[[ 31   1  40   9   0  50 -16   4  -8 -21  21]
 [  5   5  38 -15  20  56 -12   8 -20 -15  21]
 [-27   7  21 -37  35  42  -3  10 -25  -5  12]
 [-52   5 -15 -41  32  -4  11   5 -17  13  -6]]
:
[[ -6  13 -17   5  11  -4  32 -41 -15   5 -52]
 [ 12  -5 -25  10  -3  42  35 -37  21   7 -27]
 [ 21 -15 -20   8 -12  56  20 -15  38   5   5]
 [ 21 -21  -8   4 -16  50   0   9  40   1  31]]

[[ 54  23   1  12 -10 -20 -18 -18 -27 -26 -21 -11 -16]
 [-17 -13  -8   6  14  15  19  30  27  27  34  34   9]
 [ 12 -16  -5  -2  -6   4   3  -4 -11  -9 -20 -17  -8]
 [ 11 -14 -14  -4  -6  -8  -1 -10   2  -4  -2   1  -3]
 [-25  59  50  31  33  25  18  15   7   2  -8 -12 -29]]
:
[[-29 -12  -8   2   7  15  18  25  33  31  50  59 -25]
 [ -3   1  -2  -4   2 -10  -1  -8  -6  -4 -14 -14  11]
 [ -8 -17 -20  -9 -11  -4   3   4  -6  -2  -5 -16  12]
 [  9  34  34  27  27  30  19  15  14   6  -8 -13 -17]
 [-16 -11 -21 -26 -27 -18 -18 -20 -10  12   1  23  54]]

[[ -7 -18 -15]
 [-12  -4   7]
 [-17  37   4]
 [-12  -5 -15]
 [  4 -60 -11]
 [ -1 -16  -1]
 [  6  -5 -19]
 [ -4  -9  -3]
 [  1  22   7]
 [  7 -11   8]
 [  0  21 -20]
 [  2   9 -19]]
:
[[-19   9   2]
 [-20  21   0]
 [  8 -11   7]
 [  7  22   1]
 [ -3  -9  -4]
 [-19  -5   6]
 [ -1 -16  -1]
 [-11 -60   4]
 [-15  -5 -12]
 [  4  37 -17]
 [  7  -4 -12]
 [-15 -18  -7]]

[[-19  38   9  16  37 -15  11  38   7 -20  10  10]
 [ 60  12 -63 -60   4  30 -63  11 -62  60 -63 -62]
 [ 22   2  -4  -3   3   2  -4   2  -3  22  -4  -4]
 [-46  24  60  64  31 -37  61  24  58 -49  61  60]]
:
[[ 60  61 -49  58  24  61 -37  31  64  60  24 -46]
 [ -4  -4  22  -3   2  -4   2   3  -3  -4   2  22]
 [-62 -63  60 -62  11 -63  30   4 -60 -63  12  60]
 [ 10  10 -20   7  38  11 -15  37  16   9  38 -19]]

[[ -5 -21  44  44  -9 -30  45 -19  45  -9  45]
 [-29  25  39  48  30 -39  44  26  38 -35  41]
 [-43  44 -38 -23  30   3 -35  43 -41 -47 -37]
 [-27  24  39  47  29 -38  43  24  38 -34  41]
 [ 24 -13 -41 -47 -21  38 -45 -14 -41  30 -43]
 [-42  44 -41 -29  29   9 -38  42 -43 -44 -40]
 [ 44 -47  33   9 -35  12  26 -45  36  50  29]
 [ 11  13 -41 -43   2  30 -43  11 -43  15 -42]]
:
[[-42  15 -43  11 -43  30   2 -43 -41  13  11]
 [ 29  50  36 -45  26  12 -35   9  33 -47  44]
 [-40 -44 -43  42 -38   9  29 -29 -41  44 -42]
 [-43  30 -41 -14 -45  38 -21 -47 -41 -13  24]
 [ 41 -34  38  24  43 -38  29  47  39  24 -27]
 [-37 -47 -41  43 -35   3  30 -23 -38  44 -43]
 [ 41 -35  38  26  44 -39  30  48  39  25 -29]
 [ 45  -9  45 -19  45 -30  -9  44  44 -21  -5]]

[[-44 -42  36  18  23  35 -21  20  35]
 [-23 -21 -27  48  46 -17 -19  47 -26]
 [-40 -38  27  25  28  26 -19  26  27]
 [-26 -27  39 -17  -7  32  -3 -13  38]
 [-40 -40  16  40  40  19 -21  40  16]
 [ 40  37 -10 -40 -41 -13  24 -40 -10]
 [-19 -21  40 -24 -13  31   2 -20  39]
 [ 43  42 -37 -14 -20 -35  19 -16 -37]
 [ 29  29  18 -52 -49   9  19 -52  17]
 [ 22  21  29 -51 -47  19  17 -49  28]]
:
[[ 28 -49  17  19 -47 -51  29  21  22]
 [ 17 -52  19   9 -49 -52  18  29  29]
 [-37 -16  19 -35 -20 -14 -37  42  43]
 [ 39 -20   2  31 -13 -24  40 -21 -19]
 [-10 -40  24 -13 -41 -40 -10  37  40]
 [ 16  40 -21  19  40  40  16 -40 -40]
 [ 38 -13  -3  32  -7 -17  39 -27 -26]
 [ 27  26 -19  26  28  25  27 -38 -40]
 [-26  47 -19 -17  46  48 -27 -21 -23]
 [ 35  20 -21  35  23  18  36 -42 -44]]

[[ 43  48  45]
 [ 20 -26  11]
 [ 41  47  43]
 [-38 -49 -41]
 [ 16 -31   7]
 [-26  17 -18]
 [-24 -47 -29]
 [-13 -45 -19]]
:
[[-19 -45 -13]
 [-29 -47 -24]
 [-18  17 -26]
 [  7 -31  16]
 [-41 -49 -38]
 [ 43  47  41]
 [ 11 -26  20]
 [ 45  48  43]]

[[  8   7 -19  11 -20   6 -19 -19]
 [-12   1   6 -14   7   8   6   6]
 [-35  23 -28 -36 -24  52 -27 -26]
 [-13 -16  42 -20  43 -15  43  42]
 [-10   8 -10  -9  -9  16 -10 -10]]
:
[[-10 -10  16  -9  -9 -10   8 -10]
 [ 42  43 -15  43 -20  42 -16 -13]
 [-26 -27  52 -24 -36 -28  23 -35]
 [  6   6   8   7 -14   6   1 -12]
 [-19 -19   6 -20  11 -19   7   8]]
---
[[-10  44 -38]
 [ 11  42   7]
 [ -5  13 -22]
 [ 48 -32 -31]
 [  4  44 -10]]
:
[[ 11  42   7]
 [ -5  13 -22]]

[[ -5 -26   0   1 -23]
 [-54 -56 -45  43 -39]
 [ 24 -47  33 -37 -51]]
:
[[-54 -56 -45]
 [ 24 -47  33]]

[[-48  51  15  28  -3]
 [-19  17  17  13   1]
 [-39  44  22  43  17]
 [  9  -2  -3  25  32]
 [-19   3  43  -8 -16]]
:
[[-19  17  17]
 [-39  44  22]]

[[ 50  58  37 -35]
 [-12 -45 -39 -35]
 [  9 -45 -26 -54]
 [ 34  -9 -34  17]]
:
[[-12 -45 -39]
 [  9 -45 -26]]

[[ 48  11  26]
 [-16  52  35]
 [ 36 -21  -8]]
:
[[-16  52  35]
 [ 36 -21  -8]]

[[-11 -56  19  46]
 [ 10  -1  -3   2]
 [-30  -6   9   4]
 [ 37  30 -19 -21]
 [ 27 -53   7  52]]
:
[[ 10  -1  -3]
 [-30  -6   9]]
---
[[ 32  10   4 -29  21]
 [ 16  -7 -13 -29  24]
 [  3   8 -50 -29  17]
 [-22  17 -12 -29 -24]
 [  5 -15 -12 -29  18]]
:
[ 32  -7 -50 -29  18]

[[-24  32   0]
 [ -5 -26 -62]]
:
[-24 -26]

[[  0   1   0]
 [ 51  27 -13]
 [-33 -17  10]
 [ 25  14  -7]]
:
[ 0 27 10]

[[-32 -40  10]
 [ 40  59  -9]
 [-41  40 -24]
 [-48  42 -30]]
:
[-32  59 -24]

[[ 36 -40  56  30]
 [ 62  52  18 -65]]
:
[36 52]

[[-44 -43 -12]
 [-41 -47 -10]
 [  6  66 -10]
 [-37 -50 -12]]
:
[-44 -47 -10]
